In the data rows, the value 50 means zero.
How far apart are the two rows of each pair, measured in a hidden way? 0 means very close, and 40 very far. Two or three weighted sums of its numbers give each row a place; it is the straight-line distance between the places.
[44,49,65,39,41,30,76,51,40,51,59,52,41,77,47,45,41,54]
[55,68,24,51,71,47,31,49,81,35,24,68,46,21,47,70,58,49] 13
[38,48,60,65,62,80,17,43,40,67,44,59,56,41,29,46,41,52]
[58,62,33,51,63,55,54,52,71,42,39,48,48,59,62,54,72,17] 5
[57,52,50,36,41,40,78,55,53,58,49,31,34,81,53,50,65,46]
[77,50,31,37,45,53,58,45,55,25,29,75,50,47,52,64,69,59] 7
[69,73,34,62,50,54,38,57,50,27,47,67,54,48,61,60,66,37]
[69,59,64,42,30,49,60,68,61,55,61,41,40,57,40,57,65,69] 24
[31,65,71,69,46,55,30,42,31,78,59,52,60,55,23,25,42,54]
[70,66,36,55,49,47,42,48,52,24,53,68,58,33,55,76,79,45] 20
[16,57,67,61,41,52,19,47,41,75,57,57,74,49,12,35,42,47]
[65,62,35,38,54,63,41,65,62,33,30,81,60,69,67,52,52,58] 25
[48,29,42,53,47,55,59,55,45,63,48,41,37,50,61,41,41,52]
[59,80,40,65,62,69,40,49,58,12,42,75,66,39,55,45,56,57] 15
[62,33,45,54,61,37,59,43,54,55,61,50,33,58,60,46,43,67]
[32,55,66,68,38,37,38,53,48,78,58,53,65,51,29,30,40,53] 5
[53,68,26,35,59,48,45,52,72,42,30,42,53,49,58,57,71,29]
[75,60,30,28,53,69,58,63,64,34,23,74,62,49,71,64,64,55] 15
[63,52,24,51,54,39,50,40,86,31,22,60,42,54,59,54,50,62]
[53,39,47,39,45,14,69,36,38,64,47,45,35,72,58,49,36,52] 26
[46,32,39,37,41,42,56,34,64,63,64,22,52,46,49,40,45,48]
[67,48,53,53,36,52,65,67,69,56,68,30,35,61,62,39,64,58] 14
[31,55,57,51,24,52,42,64,46,63,67,48,49,33,47,29,35,64]
[23,68,73,59,46,55,17,46,38,81,54,52,60,49,23,32,34,45] 28
[40,36,42,57,48,56,52,43,59,64,52,38,29,47,56,51,37,51]
[47,37,48,60,59,46,47,45,64,54,56,33,44,34,53,55,33,40] 17
[34,61,67,66,42,40,38,46,48,65,66,47,56,37,41,47,32,47]
[58,40,51,36,34,46,56,79,62,69,56,33,50,72,49,48,65,52] 12
[33,51,69,38,47,48,43,59,41,58,50,54,52,39,46,30,25,65]
[63,65,28,32,65,52,39,70,50,41,35,32,55,56,50,60,72,33] 14
[73,35,56,51,59,27,61,10,29,50,65,58,36,72,65,45,48,82]
[39,64,66,51,41,58,53,50,49,70,72,39,55,40,32,34,32,26] 16
[63,67,23,40,61,58,27,60,70,40,27,62,47,28,50,67,41,43]
[51,58,32,52,46,54,49,43,72,39,38,42,49,50,51,60,67,40] 8
[47,40,53,56,33,39,57,33,54,69,66,51,65,43,64,36,18,59]
[43,59,65,54,43,56,39,59,36,48,53,63,60,49,41,47,32,54] 4
[63,46,50,52,34,45,70,75,62,51,64,44,34,54,56,27,67,64]
[62,61,35,52,53,44,58,52,55,56,36,39,37,39,43,64,69,37] 28
[50,40,54,61,63,49,59,42,37,42,56,46,45,58,52,62,62,42]
[69,64,23,39,53,42,35,43,74,42,17,63,38,33,59,60,45,56] 16
[52,38,54,40,42,29,75,66,43,53,48,41,65,91,44,51,71,44]
[59,41,34,63,51,54,64,47,59,61,61,19,43,46,54,56,34,46] 31
[67,27,60,52,57,37,60,34,50,56,72,77,33,53,65,51,62,88]
[29,69,74,50,43,58,41,62,36,64,47,63,56,36,25,41,46,60] 12
[43,50,62,44,55,21,77,47,46,48,44,43,39,81,77,40,36,50]
[54,62,43,42,56,58,62,79,51,42,41,35,35,45,54,54,73,35] 21
[37,49,51,54,38,50,56,62,34,74,71,53,62,53,29,42,36,37]
[54,64,40,45,59,65,43,60,76,37,51,35,41,43,51,74,61,28] 9
[55,35,45,63,48,43,52,38,71,69,39,35,54,47,59,73,46,56]
[62,63,24,35,53,50,45,49,67,47,30,33,54,52,35,56,66,33] 11
[52,61,57,70,60,55,47,41,36,59,55,35,58,54,39,44,46,23]
[50,43,54,34,50,39,81,58,39,62,49,33,43,82,53,44,60,56] 23
[62,47,58,43,40,37,60,75,48,51,66,44,42,60,53,45,68,64]
[68,27,58,70,59,47,58,27,25,50,60,60,53,50,70,49,44,92] 18
[50,44,60,52,41,35,65,58,57,45,54,45,38,60,37,40,51,62]
[57,63,35,51,62,48,43,49,66,29,22,37,42,25,49,51,60,27] 15
[58,25,52,49,54,32,51,24,27,45,63,52,41,55,56,47,50,68]
[52,61,37,62,56,63,54,63,74,32,38,36,63,30,68,72,64,29] 23
[61,34,47,45,63,37,66,49,48,61,67,56,34,47,55,57,44,88]
[77,55,32,49,42,58,57,58,47,31,30,71,44,40,71,77,81,51] 21
[58,39,32,45,50,46,60,50,54,52,65,36,52,58,53,53,42,40]
[52,65,34,49,35,68,48,45,51,26,46,71,56,28,53,82,49,40] 23
[56,65,21,39,59,48,29,47,84,31,12,70,53,37,51,54,64,46]
[57,86,42,45,37,62,51,51,59,26,54,76,64,42,48,54,62,38] 22
[32,66,62,54,55,57,28,54,26,69,51,57,52,44,29,41,48,39]
[67,40,58,62,54,41,47,27,37,43,72,63,64,51,62,51,52,85] 15
[55,65,22,35,67,53,34,56,82,29,17,55,48,34,52,65,61,55]
[69,29,55,53,51,30,67,26,43,43,81,73,36,53,62,59,26,74] 19
[64,75,45,49,39,65,40,52,49,30,47,74,59,31,35,63,63,46]
[31,37,67,65,31,55,44,59,38,59,66,44,51,44,46,49,35,33] 26
[61,61,31,33,65,56,44,43,84,36,22,76,47,19,53,71,58,47]
[49,51,63,51,60,53,56,40,38,43,67,36,51,56,56,59,42,43] 20
[67,42,35,46,47,68,58,66,43,32,40,84,60,43,62,60,66,63]
[47,42,36,55,51,52,53,46,73,61,57,35,54,51,60,61,36,56] 28
[68,41,57,52,59,46,58,32,48,55,59,74,45,63,73,39,45,76]
[73,67,33,47,38,62,44,49,63,31,36,70,58,42,47,72,86,41] 21
[51,35,49,23,52,27,77,61,38,43,48,23,34,70,51,49,46,32]
[56,53,36,46,65,47,41,64,65,31,45,44,40,41,44,61,69,33] 6
[58,51,47,59,41,31,77,58,41,53,45,29,57,74,52,49,58,42]
[38,40,59,59,54,54,54,29,28,47,59,40,55,46,52,41,63,30] 15
[51,59,29,27,61,50,35,52,68,62,17,67,59,38,51,66,58,52]
[68,68,38,50,47,50,44,36,45,37,52,66,49,35,55,64,43,41] 10
[59,44,35,46,58,42,63,64,67,34,32,48,51,48,59,54,63,38]
[50,80,44,60,41,61,35,55,66,28,40,61,50,29,53,51,54,61] 9
[24,40,66,47,54,71,27,52,43,79,57,53,59,45,33,27,46,49]
[44,52,73,49,65,57,60,52,36,50,42,42,53,46,55,39,60,56] 8
[38,54,63,32,32,68,44,67,35,60,55,66,62,53,45,39,37,49]
[27,61,65,61,37,39,34,50,41,68,54,60,51,53,33,23,33,38] 20
[31,56,62,70,43,40,32,43,48,66,63,51,60,34,49,46,36,48]
[33,49,57,61,61,52,66,55,39,38,51,50,53,57,73,51,51,38] 12
[38,51,67,47,47,58,49,55,51,52,53,38,44,46,41,25,31,52]
[40,42,75,41,60,63,45,68,36,52,61,47,54,50,42,36,53,45] 18
[64,63,36,50,52,61,44,40,60,34,59,71,70,52,52,57,65,44]
[42,56,74,47,30,54,42,63,37,59,48,57,75,52,34,38,39,32] 14
[43,39,42,47,50,35,47,44,59,53,62,24,48,34,48,45,31,51]
[56,30,53,57,29,41,53,25,59,52,62,55,46,69,65,62,42,72] 17
[67,48,37,44,45,61,55,50,53,33,39,67,39,50,56,64,72,49]
[55,53,27,42,52,59,36,51,72,45,15,72,53,35,47,70,62,65] 11
[64,23,66,58,65,33,64,16,38,51,77,62,46,57,65,46,71,83]
[37,51,72,45,62,57,47,57,43,38,57,38,35,53,40,36,39,45] 37
[34,31,73,59,75,46,45,64,43,46,44,30,50,50,57,40,53,57]
[34,46,71,44,64,55,50,65,46,46,55,28,56,42,43,42,58,31] 23
[50,37,59,42,43,46,73,74,50,44,59,44,49,73,53,40,48,65]
[59,68,32,43,60,56,44,64,63,47,40,28,31,33,54,58,59,35] 4
[30,61,74,53,47,67,31,58,35,74,48,56,56,48,29,22,47,54]
[65,60,32,60,51,46,48,65,65,42,43,44,47,42,51,62,59,37] 13
[59,73,47,47,58,55,42,35,49,27,33,61,65,29,44,65,58,46]
[61,42,38,45,49,65,50,59,55,40,43,57,51,44,63,61,66,48] 22
[60,32,56,53,47,35,59,29,38,41,62,61,34,52,54,45,42,82]
[56,66,29,47,55,39,41,72,67,49,33,35,34,45,47,58,66,32] 9
[60,46,55,52,46,46,62,64,53,46,77,54,54,58,52,54,66,66]
[55,40,59,39,33,36,59,93,53,67,50,39,35,64,41,51,57,63] 12
[49,41,62,43,57,50,45,54,38,64,63,43,58,53,41,45,35,38]
[41,67,60,54,40,43,31,46,38,66,65,64,65,27,23,33,38,47] 12
[27,46,60,58,58,66,27,42,45,66,49,52,67,44,29,38,41,38]
[27,56,66,58,44,56,49,63,46,56,66,38,69,51,48,49,35,40] 4
[54,25,43,51,52,30,73,37,56,57,64,53,52,53,58,43,46,76]
[65,47,35,36,52,66,52,49,46,35,51,67,46,47,62,62,72,53] 23
[42,46,53,44,47,47,61,28,58,54,61,38,49,34,68,44,23,49]
[60,43,54,41,34,54,62,78,56,58,60,35,43,65,55,36,72,55] 9
[24,52,72,52,59,56,52,66,49,50,50,49,48,57,45,40,67,51]
[71,40,28,43,58,60,69,56,55,33,46,65,53,48,60,57,74,41] 12
[32,54,67,41,66,56,48,50,39,52,65,42,48,38,40,29,68,31]
[30,56,69,49,43,53,30,71,45,61,56,39,51,50,46,32,27,66] 37
[57,54,26,31,50,56,61,63,63,48,35,22,41,48,53,76,68,49]
[33,59,73,58,41,61,48,75,42,64,43,56,54,51,43,29,43,58] 26
[63,61,30,52,50,48,41,76,71,53,38,40,44,54,43,61,63,25]
[42,34,43,29,55,32,64,47,40,50,58,47,43,66,72,48,42,59] 13
[57,39,45,34,34,36,79,66,52,56,47,35,42,79,50,38,50,45]
[60,49,40,35,65,53,67,74,54,28,28,50,56,35,49,70,81,47] 16
[43,36,45,56,46,44,46,26,65,51,39,38,50,42,80,50,21,54]
[56,28,39,66,50,58,52,49,61,68,65,42,56,62,61,54,34,50] 11
[34,58,59,52,49,49,51,47,24,63,51,35,51,50,21,36,39,26]
[42,31,38,63,54,54,60,44,61,58,68,26,46,54,53,55,32,54] 19
[63,38,56,52,58,21,59,30,50,43,68,55,36,45,69,48,57,67]
[51,26,54,44,46,39,55,29,51,48,65,67,38,42,59,42,38,70] 15
[74,82,35,65,55,59,44,51,45,25,49,76,53,52,43,56,79,43]
[43,42,49,54,42,54,52,38,58,52,54,41,56,36,60,61,30,44] 14
[57,53,34,44,53,52,52,56,60,46,41,51,41,56,49,63,70,32]
[61,30,53,61,54,34,59,25,42,42,73,69,47,60,56,45,47,71] 11
[37,58,68,71,56,64,31,41,36,78,61,60,66,40,16,36,40,42]
[64,27,61,57,42,36,63,32,44,45,58,61,39,50,64,50,52,91] 10
[73,42,38,56,50,72,56,50,71,29,48,72,66,43,62,67,72,47]
[61,55,17,40,56,41,39,48,83,32,16,61,58,46,57,64,51,59] 18
[36,55,69,42,41,46,43,56,46,64,53,54,49,39,51,51,31,46]
[28,54,74,66,51,52,25,44,46,67,48,45,61,59,25,34,46,45] 23
[65,62,32,43,54,64,41,53,83,38,22,63,44,27,41,73,48,64]
[33,32,63,61,63,66,27,49,53,79,46,61,59,45,33,44,48,41] 6
[29,45,65,52,63,57,42,63,37,57,63,45,60,55,45,46,62,63]
[38,39,55,53,53,61,62,53,28,32,51,57,44,38,56,58,44,43] 21
[57,50,54,43,36,32,68,72,52,57,58,42,50,47,54,59,63,66]
[57,32,62,43,43,44,51,74,57,61,69,40,46,47,40,48,54,59] 10
[49,32,40,45,48,51,41,31,70,68,46,41,46,46,58,52,39,56]
[55,62,33,32,67,45,56,46,63,38,30,23,36,48,62,63,81,36] 13
[61,62,24,49,53,44,41,46,77,43,21,65,47,22,54,68,61,54]
[61,81,42,58,39,58,40,43,44,30,39,67,57,48,55,60,48,32] 10
[74,45,29,46,54,68,57,48,56,26,51,80,63,62,54,60,77,64]
[64,46,45,62,65,39,62,43,52,42,38,40,55,51,55,55,44,63] 35
[44,32,37,46,53,25,87,49,53,58,53,45,42,77,74,48,24,60]
[49,41,60,57,45,27,70,58,46,49,47,40,33,65,61,34,53,60] 7
[31,51,52,69,51,73,27,44,42,72,53,66,62,48,28,31,45,39]
[57,61,31,38,57,60,40,46,78,42,16,60,49,42,46,59,52,43] 5
[46,59,35,41,62,58,55,64,63,38,27,43,49,52,38,58,85,44]
[68,35,48,52,52,30,60,31,44,51,56,61,53,62,56,45,44,65] 11
[76,73,37,57,38,58,45,58,54,26,39,65,63,31,43,61,71,36]
[49,39,50,43,37,35,78,64,26,56,48,32,48,71,49,55,56,38] 6
[60,35,52,62,38,41,44,32,28,43,71,58,42,39,66,46,44,88]
[56,83,36,55,55,53,44,33,43,35,35,67,58,34,53,75,53,43] 23
[49,45,54,46,36,43,67,66,53,64,65,37,45,59,39,43,55,74]
[53,50,49,24,48,60,65,76,55,39,26,43,50,45,53,46,81,32] 17
[37,63,65,58,45,44,26,50,36,68,65,51,54,54,19,31,40,35]
[55,38,42,62,62,43,47,34,54,59,57,43,36,46,53,66,45,56] 3
[51,78,40,49,48,75,40,41,44,28,60,68,61,28,38,55,64,41]
[54,56,26,28,64,51,36,52,65,42,17,70,56,44,54,69,44,58] 19
[53,89,49,54,45,62,43,32,37,39,47,88,62,37,46,54,47,38]
[47,35,57,53,48,46,62,47,28,56,57,32,54,73,59,49,40,66] 32
[75,74,37,46,48,60,53,57,58,33,40,70,62,36,50,66,82,42]
[67,49,30,30,50,58,52,49,61,28,50,76,51,53,65,60,62,55] 9
[61,31,56,55,51,50,62,41,43,54,63,36,50,77,57,42,48,69]
[45,39,56,51,48,48,61,51,45,56,52,38,39,51,70,47,34,58] 14
[47,42,49,44,46,22,72,41,34,51,55,37,49,73,61,37,18,48]
[74,67,40,52,56,57,43,52,58,30,55,67,53,49,52,57,60,35] 17
[29,49,62,47,37,42,53,43,41,66,50,61,48,49,49,47,31,60]
[30,52,66,57,41,53,28,51,50,66,60,54,50,68,21,38,27,52] 20
[64,37,41,67,31,52,51,42,41,45,43,58,44,47,62,42,42,59]
[67,22,43,50,51,40,65,46,46,50,58,41,24,67,68,44,39,71] 13
[63,18,39,53,44,45,66,34,60,53,57,56,40,57,58,50,56,67]
[68,63,28,67,54,62,44,41,54,21,41,73,49,40,46,66,71,51] 4
[26,59,63,62,46,47,41,75,44,65,62,37,55,53,43,42,32,34]
[47,43,46,43,34,34,58,51,48,56,44,41,41,74,67,52,49,45] 16
